128 stands for zero in the data rows.
Every row has a hidden score. How much higher is the second row's score than the first row's in each pair? 7 means about the same, 15 much higher and 0 much lower.
 90  81  84  86  87 116  93  91
153 119 168 124 135 164 108 122 -> 10
61 56 71 85 89 91 78 64
170 118 151 110 179 143 135 141 -> 15
118 137 131 125 135 117 123 129
112 122 124 128 121 109 109 106 -> 5
117 124 148 114 155 150 124 117
108 137  87 131  92  56 125 118 -> 7
117 130 126 130 132 118 123 122
 73 140  66 131  76  64 137  74 -> 2
173 152 176 161 150 180 155 152
172 124 144  70 149 145  95 139 -> 6
92 83 77 78 67 75 83 81
101 118  90 125 104 157 135 104 -> 9
136 122 138  99 117 131  94 121
174 149 167 141 152 161 146 152 -> 10
127 123 151 143 155 156 121 110
145 152 109  82 145 126 150 162 -> 12
133 138 127 108 134 121 124 141
139 122 116 130 123 141 147 136 -> 6
129 123 134 145 145 153 140 128
128 150  90 157 129  95 160 151 -> 9
118 127 128 131 138 129 127 124
145 137 144 192 143 151 143 146 -> 9
83 81 71 59 41 42 54 65
 64  98  45 106  68  60 117 101 -> 11
115 119 124 140 135 133 125 113
138 138 139 139 128 128 128 128 -> 9
147 145 138 134 142 142 149 152
120 159 133 155 120 151 144 136 -> 5
111 107 112 111 133 139 133 138
125 125 167 147 123 147 139 112 -> 4
 61  76 102 140 101 139 119  87
128 129 116  98 108 111 121 130 -> 11
183 117 207 145 190 191 161 111
141 126 118 131 135 145 146 125 -> 8
111 100  98 113 128 138 142 120
117 108 122 123 137 146 133 130 -> 8
 57  55  82 185  84  76 168  53
140 149 150 145 142 135 132 136 -> 15
104 112 103 109 122 116 123 115
164 119 173  71 137 180 104 143 -> 10
184 157 162 127 142 170 156 171
123 129 114 118 117 112 124 115 -> 1
119 148  94 136 128 119 145 150
158 110 173  81 134 177  72 121 -> 4
157 160 150 159 172 159 172 168
144  96 136  74 119 169 104 127 -> 3
129 121  99 116 162  87  96 130
116 121 127 130 133 127 121 118 -> 6
115 131 110 118 112  95 121 123
143 181 134 156 150 136 179 174 -> 12
103 110 123 142 138 120 116 111
177 166 154 164 169 180 184 182 -> 14
 90 100 117 142 100 136 147 108
113 111 105 107 110 114 121 121 -> 8
128 146 177 144 142 176 144 131
187 186 123 179 179 122 183 187 -> 13
143 115 164  90 143 180 102 128
135 162 101 143 117  81 158 148 -> 9
119 144 113 169 132 103 145 144
72 70 79 81 85 86 78 76 -> 0
69 67 44 45 38 95 64 62
 96 142 119 139  63 115  52 168 -> 15
122 121 137 135 134 139 126 134
 95  97  97 110 108 104 108  99 -> 3
127  68 111 153 131 124 184 117
113 109 145 137  90 150  92  85 -> 4
164 178 188 182 188 175 164 170
124 157 142 121 138 128 111 126 -> 2
137 130 127 128 122 129 132 132
100 103 103 101  86  89  90  98 -> 3
116 137 140 134 131 112 111 120
116 171 105 176 191 135 199 188 -> 14
136 140 127 161 125 129 152 146
131 129 151 178 159 185 157 125 -> 5
105 115 116 129 130 117 119 109
171 147 173 127 181  65 140 157 -> 12
146 154 163 154 131 123 115 124
117 116 134 131 131 131 113 115 -> 6
133 151 163 161 132 115 103 105
177 173 185 190 202 201 193 187 -> 15
172 145  68  95 141 161 167  99
168 175 181 193 189 183 175 165 -> 14
183 187 179 188 176 182 188 180
150 182 162 201 161 176 193 174 -> 6
146 131 152 175 144 166 163 137
142 187 113 179 169 117 193 194 -> 13
131 108 121 111 112 140 124 126
122 126 123 122 132 131 132 131 -> 8
125 137 146 156 153 143 133 120
181 132 165 118 120 152 130 129 -> 8
171 164 171 140 167 121 129 157
131 128 141 151 145 147 134 124 -> 4
177 175 162 152 146 135 152 167
129 130 141 126 122 120 110 124 -> 3
116  75 109  79 116 125  89  99
212 149 189 126 163 178 140 204 -> 15
139 135 124 134 127 132 143 136
130  88 121  78 117 126  94 130 -> 6
197 192 181 179 172 169 188 188
131  72 120 192 132 139 110 183 -> 6
191 190 187 132 174 171 153 181
116 115 123 185 128 133  70 124 -> 1
181 144 187 133 193 188 119 124
145 135 132 123 125 133 135 138 -> 8
110 108 134 102 119 129 110 100
155 127 165 100 117 141 100 125 -> 10
190 151 185 116 188 193 154 173
159 165 133 144 151 134 172 172 -> 7
 65 106  79 131  86  68 107  86
162 169 171 126 168 161 158 166 -> 15
 56 107  58 103  72  76 125 110
115 120 117 124 114 110 115 113 -> 7
117 114 110 111 112 115 118 116
133 135 136  85 130 128 127 121 -> 8
105 129 100 134  78 106 136 117
106  85 117  66  75 108  65  93 -> 5
100 132 112 142 117 101 124 117
171 134 173 119 169 177 128 141 -> 9
105  88  96 106 115 135 125 114
149 145 130 133 128 128 141 132 -> 9
138 136 147 155 137 144 134 133
125 114 127  96  70 102  96  99 -> 3
188 178 174 176 191 186 200 203
 91 194  84 168  63  83 181 192 -> 6
148 155 172 162 169 155 137 141
140 143 124 139 158 125 155 150 -> 8
133 146 119 113  94  80 109 117
115 110 145 101 133 151 100 113 -> 7
116 147 137 134 125 128 112 114
 75  91  95 100  91  74  72  74 -> 3
160 165 138 144  94  82 156 132
66 69 77 85 87 82 76 66 -> 0
170 172 173 143 184 150 115 169
112  97 114 111 117 131 114 107 -> 1
190 172 133  97 125 125 160 113
 98  90 112 112 127 137 111 104 -> 6
119 122 132 127 112 109 102 111
121 134 129 126 120 110 116 122 -> 8
65 78 78 80 72 57 60 56
122 132 134 145 134 124 124 119 -> 14
 84 133  95 170  99  95 143 120
127 126 120 102 111 115 117 128 -> 8
133 131 144 151 138 142 129 121
151 186 147 174 169 132 180 188 -> 14
174 157 173 122 140 153 130 164
 81  93 119 130  78 110 110  81 -> 0
151 124 145 139 148 177 146 135
115  68 116  75 127 124  77 124 -> 6
 97  66 107  72 121 120  60  94
119  64 121  71 118 120  70  70 -> 5
110 167 111 202 138  97 164 144
144 182 121 138 135 122 192 164 -> 9
78 73 82 66 72 75 68 83
126 111 109 106 102 119 120 119 -> 11
 96 159 166 156 140 150 157 166
135 143 150 162 159 157 153 155 -> 6
150 146 140 134 125 131 135 138
186 120 193 145 124 178 112 137 -> 7
165  96 140 130 100 104 121 135
113 116 129 138 138 134 123 117 -> 5
 67 185  87 173  73  77 170  71
122 117 136 142 133 150 140 154 -> 15
140 104 133 107 106 127 102 102
127 135 132 155 137 130 134 117 -> 9
107 112 127 112 128 123 106 116
102  72 127  63  50 110  58  67 -> 2
130 121 117  97 116 129 127 137
128 130 130 131 118 116 116 114 -> 5
128 153 101  88 104  79 115 109
 80 202  83 163 187  65 164 184 -> 15
102  90  90  86  96 117 111 108
124 122 141 127 129 134 109 112 -> 7
116  69 104  58 108 141  84 121
129 125 136 125 133 137 123 129 -> 8
126 124 119 123 131 132 137 133
 70  92  75 138  61  63  99  58 -> 0
142 136 128 129 135 142 148 147
111 125 128 123 120 107 103 105 -> 3
188 155  61 138 168  70 150 171
129 125  99 107 150 127 130  81 -> 0
138 166 135 151 130 117 152 157
123  93 108  84 125 134 108 128 -> 4
175 158 165 146 180 164 160 169
164 153 143 139 141 144 155 157 -> 6
109 181  97 194 118  67 171 152
108  97 101 114 124 136 130 114 -> 3
170 171 144 162 144 135 171 174
 89 150  91 164 140  94 167 146 -> 4
 91  62 116  81  62 139  82  74
 87 128  92 150 103 128 141 105 -> 10
 78  91 134 167 162 166 129 127
129 121 123 127 144 147 145 137 -> 8
161 176 148 142 195 144 186 170
125 154 128 178 126 125 163 142 -> 4
 85  81 100  72  75 130  80  87
179 167 172 144 177 179 150 169 -> 15
138 112 109 120 133 150 146 120
122 101  95  94 111 126 130 131 -> 8
111 117 107 119 118 110 125 124
122 123 133 121 125 128 115 123 -> 7
123 133 110 109 112  99 124 128
126 126 142 159 142 179 151 113 -> 5
133 127 123 128 105 111 115 124
158 149 151 142 138 144 143 152 -> 10
130 158 137 174 144 135 162 142
127 159 155 166 130 169 169 128 -> 6
116 106 115 114 116 125 117 117
 84 117  67 114  86  72 126 113 -> 7
169 167 123  76  75 132 100  87
162 136 174 139 156 169 127 135 -> 12
122 112 102 114 116 115 131 127
188 138 169 126 115 170 138 135 -> 8
185 182 172 192 198 174 197 195
119 117 115 107 115 116 119 126 -> 0
133 121 117 118 122 135 138 137
122  73 116  89  91 122  84  79 -> 1
131 155 133 162 167 125 162 155
111 123 122 116 127 113 115 121 -> 3
140 130 161 133 117 167 146 132
132 172 110 197 143  87 173 145 -> 8
132 117 113 114 119 135 140 141
138 126 122 114 110 122 126 133 -> 6
115 118 119 111 122 119 118 126
114  76 141 106 113 159 104  76 -> 2
137 145 139 144 135 128 134 129
140 189 126 106 111 113  90 125 -> 7
126 119 111 161  99 106 114 121
101 124 117 127 144 117 128 123 -> 7
122 138 115 149 137  97 148 124
104 127  97 146 128 111 147 125 -> 7
110 118 163 119  97 181 117 153
 64  58 129  63  64 125  57  64 -> 0
135  78 114  52  58 115  79  87
151 139 145 117 128 141 128 143 -> 13
185 169 171 171 182 189 195 192
 82 118  90 160  76  83 132  97 -> 0
 94 106 131 116 152 138 114 107
147 155 166 135 103 144 121 174 -> 14
130 120 127 125 128 138 131 133
159 139 167 127 147 137 104 125 -> 6
116 120 125 118 112 108 108 131
115 106 104 100 104 115 118 122 -> 6
74 71 72 69 70 71 72 74
140 122 138 131 148 165 143 136 -> 13
135 128 113 116 118 125 129 119
151 192 136 197 165 108 194 175 -> 13
129 114 135 139 180 123 124  84
128  82 116 130  94 139 118  98 -> 8
109 150  81 147 133  78 167 163
128 198 126 192 135  87 179 169 -> 8
 98 100  90  84  78  78  83  98
146 170 137 138 132 162 157 151 -> 13
143 157 151  92 148 135  85 142
147 121  84 144 150 150 162 108 -> 3
101 107 104 110 125 116 121 117
75 79 82 90 73 63 59 67 -> 2
140 143 124 109 117 114 133 148
131 135 113 119 116 112 133 127 -> 5
140 172 148 190 163 131 174 150
 74 122  84 155  88 111 132  81 -> 0
125 128 129 143 142 139 138 124
127 125 124 128 137 136 136 130 -> 8
114 123 118 123 107  95 106 108
126 153 136 136 120  91 111 114 -> 8
151 137 167 183 167 160 140 128
 83 127  76 135 107  62 128 112 -> 5
142 139 134 122 123 125 127 135
115 104 108 124 112 118 120  99 -> 3
85 87 89 85 75 72 71 74
133 140 152 151 155 147 135 136 -> 13
113 112 126 118 111 121 117 138
55 63 64 93 76 67 74 58 -> 0
138 101 116  94 174 117 187  75
60 66 72 72 67 59 55 54 -> 5
 54  75  82 125  76  60  69  37
165 153 169 145 151 162 140 150 -> 15
121 105 116 117 122 140 127 122
108  57 116  69 121 118  61  75 -> 2
 99  96  97 193  94  69  77  92
126 136 139 135 124 116 113 117 -> 10
123 142 117 153 130 107 142 131
136 127 131 126 119 122 120 123 -> 6
149 130 126 127 160 147 155 157
132 124 138 125 132 130 120 136 -> 5
123 109 178 108 132 181 132 114
134 158 137 162 156  97 138 140 -> 10
210 188 205 155 193 192 160 200
134  79 154 101  90 168  69  65 -> 0
158 144 178 136  68  72  93 159
 81  88  72 106  71  92 105  85 -> 0
123 112 121 149 104 153 144 104
122 125 128 138 135 141 137 155 -> 12
106 125 149 147 144 126 106 109
 71  73 122  73  73 118  69  69 -> 3
119 110 110 119 151 142 144 126
 74 109  61 124 109  71 129 120 -> 6
80 84 99 99 82 76 64 70
153 171 156 188 189 156 179 161 -> 15
150 154 149 142 126 120 125 128
 70  69  69  59  81 125  78  86 -> 3
112 121 117 125 148 132 131 113
149 157 156 145 143 134 133 140 -> 10
190 125 191 158 160 202 139 147
160 174 152 174 158 130 167 170 -> 9
 99 123 117 125 110  89 100 102
116 127 144  95 135 124 110 114 -> 8
137 138 124 124 143 133 156 157
117 120 106 139 111 108 128 108 -> 2
164 158 124 180 182 132 177 166
116 123 136 137 151 146 132 129 -> 3
76 78 89 87 85 82 72 73
111 120 132 137 151 142 128 118 -> 12
 81  78  92 135  94  94 104  76
118  78 139 111 124 162  87  96 -> 9
186 193 206 204 210 204 186 186
142 144 134 136 128 126 136 134 -> 2
134 151  89 129 151 159 159 160
183 191 185 176 182 182 185 196 -> 11
139 127 130 124 107 167 116 117
130 171 122  55 102 112 147  66 -> 2
131 119 136 120 133 150 126 128
133 136 129 136 132 129 136 129 -> 7
134 122 146 128 132 147 115 118
 41  86  60 120  80  49  86  66 -> 2
154 151 127 104 120 100 129 150
120 193 142  96 131 118  63 132 -> 5
55 64 62 73 65 53 57 46
108 104  92 123 149 133  71  70 -> 9
132 153 142 135 148 141 142 154
108 156  98 168 104  91 160 137 -> 5
116  72 101  86 117 122  95 116
112 117 116 104 109 103 104 115 -> 7
54 62 70 66 68 57 51 55
154 127 136 119 165 116 110 166 -> 15
 93  73  56 102  44  63  81  91
117 130 106 140  93 149 137 119 -> 10
